m =
-2.0,1.5,-0.5,-0.7,-1.7,1.5,-1.8,0.3,-0.3,-0.5
0.4,-0.5,-0.9,-0.7,-0.6,0.5,-0.8,-0.2,-0.4,-1.4
-0.5,-1.2,-1.4,-1.0,-0.3,-0.5,-1.1,-0.4,-0.8,-0.3
-0.5,-0.5,-0.9,-0.3,-0.5,-0.7,-0.6,-0.3,-0.4,-0.7
-2.4,2.7,-2.5,1.0,-0.9,-1.1,-1.5,-0.8,-0.8,0.0
0.2,0.0,-0.1,-0.5,-0.7,0.9,0.1,-0.5,-0.2,-1.4
m[0][0] => -2.0
m[0] => [-2.0, 1.5, -0.5, -0.7, -1.7, 1.5, -1.8, 0.3, -0.3, -0.5]
m[2][9] => -0.3
m[:, 3] => [-0.7, -0.7, -1.0, -0.3, 1.0, -0.5]
m[4] => [-2.4, 2.7, -2.5, 1.0, -0.9, -1.1, -1.5, -0.8, -0.8, 0.0]
m[1] => [0.4, -0.5, -0.9, -0.7, -0.6, 0.5, -0.8, -0.2, -0.4, -1.4]
m[3][7] => -0.3
m[1][1] => -0.5
m[0][3] => -0.7
m[2][8] => -0.8
m[5][1] => 0.0
m[2][5] => -0.5
m[4][1] => 2.7
m[5][8] => -0.2
m[2][3] => -1.0
m[1][7] => -0.2
m[2][4] => -0.3
m[1][9] => -1.4
m[5] => [0.2, 0.0, -0.1, -0.5, -0.7, 0.9, 0.1, -0.5, -0.2, -1.4]
m[0][6] => -1.8
m[3] => [-0.5, -0.5, -0.9, -0.3, -0.5, -0.7, -0.6, -0.3, -0.4, -0.7]
m[3][9] => -0.7
m[4][3] => 1.0
m[1][4] => -0.6
m[4][4] => -0.9
m[5][7] => -0.5
m[0][1] => 1.5
m[:, 7] => [0.3, -0.2, -0.4, -0.3, -0.8, -0.5]
m[3][0] => -0.5
m[1][6] => -0.8
m[:, 1] => [1.5, -0.5, -1.2, -0.5, 2.7, 0.0]
m[1][2] => -0.9

a = ((209, 290, 226, 265, 196, 220, 81, 443, 373), (779, 403, 634, 668, 228, 475, 673, 593, 553), (443, 757, 573, 574, 211, 727, 372, 671, 312), (539, 935, 543, 469, 509, 273, 436, 309, 635), (521, 343, 398, 117, 493, 468, 831, 191, 594), (436, 260, 384, 624, 931, 473, 565, 343, 307), (376, 702, 287, 494, 90, 640, 347, 650, 212), (457, 735, 366, 663, 143, 554, 310, 691, 253), (219, 768, 405, 250, 760, 580, 423, 238, 374), (575, 949, 511, 434, 323, 322, 483, 366, 628), (467, 267, 374, 737, 894, 407, 487, 405, 293), (278, 823, 177, 342, 560, 634, 520, 344, 220), (291, 645, 260, 503, 873, 297, 320, 249, 340))
a[0][0] -> 209
a[10][0] -> 467
a[9][3] -> 434
a[1][5] -> 475
a[3][6] -> 436
a[11][6] -> 520
a[1][8] -> 553
a[4] -> [521, 343, 398, 117, 493, 468, 831, 191, 594]
a[:, 1] -> [290, 403, 757, 935, 343, 260, 702, 735, 768, 949, 267, 823, 645]
a[9][1] -> 949
a[6] -> [376, 702, 287, 494, 90, 640, 347, 650, 212]
a[5][5] -> 473
a[6][6] -> 347
a[:, 6] -> [81, 673, 372, 436, 831, 565, 347, 310, 423, 483, 487, 520, 320]
a[6][8] -> 212
a[8][1] -> 768
a[7][1] -> 735
a[5] -> [436, 260, 384, 624, 931, 473, 565, 343, 307]
a[3][8] -> 635
a[0][4] -> 196
a[5][0] -> 436
a[9] -> [575, 949, 511, 434, 323, 322, 483, 366, 628]
a[3] -> [539, 935, 543, 469, 509, 273, 436, 309, 635]
a[1][7] -> 593
a[:, 4] -> [196, 228, 211, 509, 493, 931, 90, 143, 760, 323, 894, 560, 873]
a[0][8] -> 373
a[7][2] -> 366
a[8][8] -> 374
a[7] -> [457, 735, 366, 663, 143, 554, 310, 691, 253]
a[7][7] -> 691
a[:, 7] -> [443, 593, 671, 309, 191, 343, 650, 691, 238, 366, 405, 344, 249]
a[2][8] -> 312
a[5][1] -> 260
a[:, 2] -> [226, 634, 573, 543, 398, 384, 287, 366, 405, 511, 374, 177, 260]

grid =
array([[ -3.3, -30.1,  18.0,  51.7, -54.5,  40.4,  19.6,  -9.4, -17.8,
         40.6,  55.4,  63.4,  55.1,  -5.4, -53.7, -57.1],
       [-38.0,  19.0,  53.7, -65.0, -41.8,  -6.7, -39.9,  31.0,  49.4,
        -20.4,  44.2, -50.1,   3.3, -26.6,  22.6, -40.0],
       [ -9.5,  15.4, -12.1,  54.5,  50.0,   0.6,  27.0, -53.6,  -7.8,
        -42.0,  12.6,  -1.0,  41.9,  44.4, -14.7,  39.7],
       [-65.9,  -5.0,  32.0,  20.4,  55.4,   8.9,  36.2,  17.4, -18.6,
         11.2, -13.2, -25.9,  35.5, -48.6, -30.3, -46.9],
       [ 48.6,  59.7,  53.7,  38.2, -65.3, -14.3,  57.5, -52.4, -64.7,
         51.3, -61.1, -57.4, -31.1,  -2.6,  34.5, -49.9],
       [ 65.2, -23.3,  55.4, -56.7, -60.2,  25.6,  31.9,  66.2, -58.7,
        -27.1, -30.8,  21.6,   2.0,  49.4,  -8.0,   6.9],
       [-30.1,  47.1,   0.6, -65.6,  59.1,  59.5,  41.7,  -8.5, -37.0,
        -24.9, -53.5, -66.6,  36.7,  24.9,  48.7,  15.5],
       [ 55.6, -16.5,  17.0,  38.8,   9.3,  -3.5,  12.6, -39.3, -49.8,
        -43.0,  -2.1,   7.4,  10.5,  -6.9,  13.5, -18.7],
       [-48.7, -46.6, -57.4,  25.3,  22.2, -14.3,  62.3, -11.8,   4.9,
         -2.2,  34.6,  22.6,  13.1,  53.7,   9.4, -14.8],
       [-41.1,  53.6,  44.2,   4.6,  57.6,   5.2, -52.3, -46.1,  28.6,
        -13.1, -60.1, -60.6,  56.7,  34.7,  47.6, -64.6],
       [ 44.4,  -8.4,   1.9, -54.6,  57.6,  14.8,  -0.1,  48.1, -26.5,
         63.3, -31.2,  65.1,  48.0, -36.7, -52.5, -50.7],
       [ -5.9, -14.0,  65.3,  -5.5,  53.8,  -6.8, -42.1,  47.6,  48.4,
        -10.7, -54.6, -39.2, -28.6,  23.7,  20.0, -21.1],
       [ 26.8,  -5.5, -55.8,   8.3, -62.6,  36.4,  -3.6, -32.4,  49.0,
        -45.5,  62.8, -35.4,  59.3, -30.3,  14.4,  19.4],
       [-34.1,   9.8, -24.0, -53.0,  58.7,  17.0, -32.8, -28.1,  41.7,
         16.7, -35.9,  -7.0,  22.0, -48.6,  48.7,  10.9]])
Indices start at 0.
row 0 col 0: -3.3
row 8 col 6: 62.3
row 9 col 4: 57.6
row 8 col 13: 53.7
row 0 col 11: 63.4
row 6 col 11: -66.6
row 1 col 14: 22.6
row 6 col 7: -8.5
row 8 col 8: 4.9
row 7 col 10: -2.1
row 11 col 10: -54.6
row 10 col 7: 48.1
row 0 col 5: 40.4
row 1 col 5: -6.7
row 9 col 1: 53.6
row 4 col 0: 48.6
row 10 col 3: -54.6
row 12 col 4: -62.6
row 9 col 2: 44.2
row 2 col 14: -14.7
row 1 col 11: -50.1
row 13 col 13: -48.6
row 8 col 4: 22.2
row 2 col 12: 41.9
row 4 col 1: 59.7
row 2 col 2: -12.1
row 7 col 7: -39.3
row 9 col 11: -60.6
row 0 col 14: -53.7
row 12 col 13: -30.3
row 7 col 11: 7.4
row 13 col 12: 22.0
row 6 col 6: 41.7
row 12 col 11: -35.4

M = [ 42  35  38 -40]
M[0]: 42
M[3]: -40
M[2]: 38

W = array([-51.0, -52.4,  57.1,  43.8,   7.3])
W[0] -> -51.0
W[4] -> 7.3
W[3] -> 43.8
W[2] -> 57.1
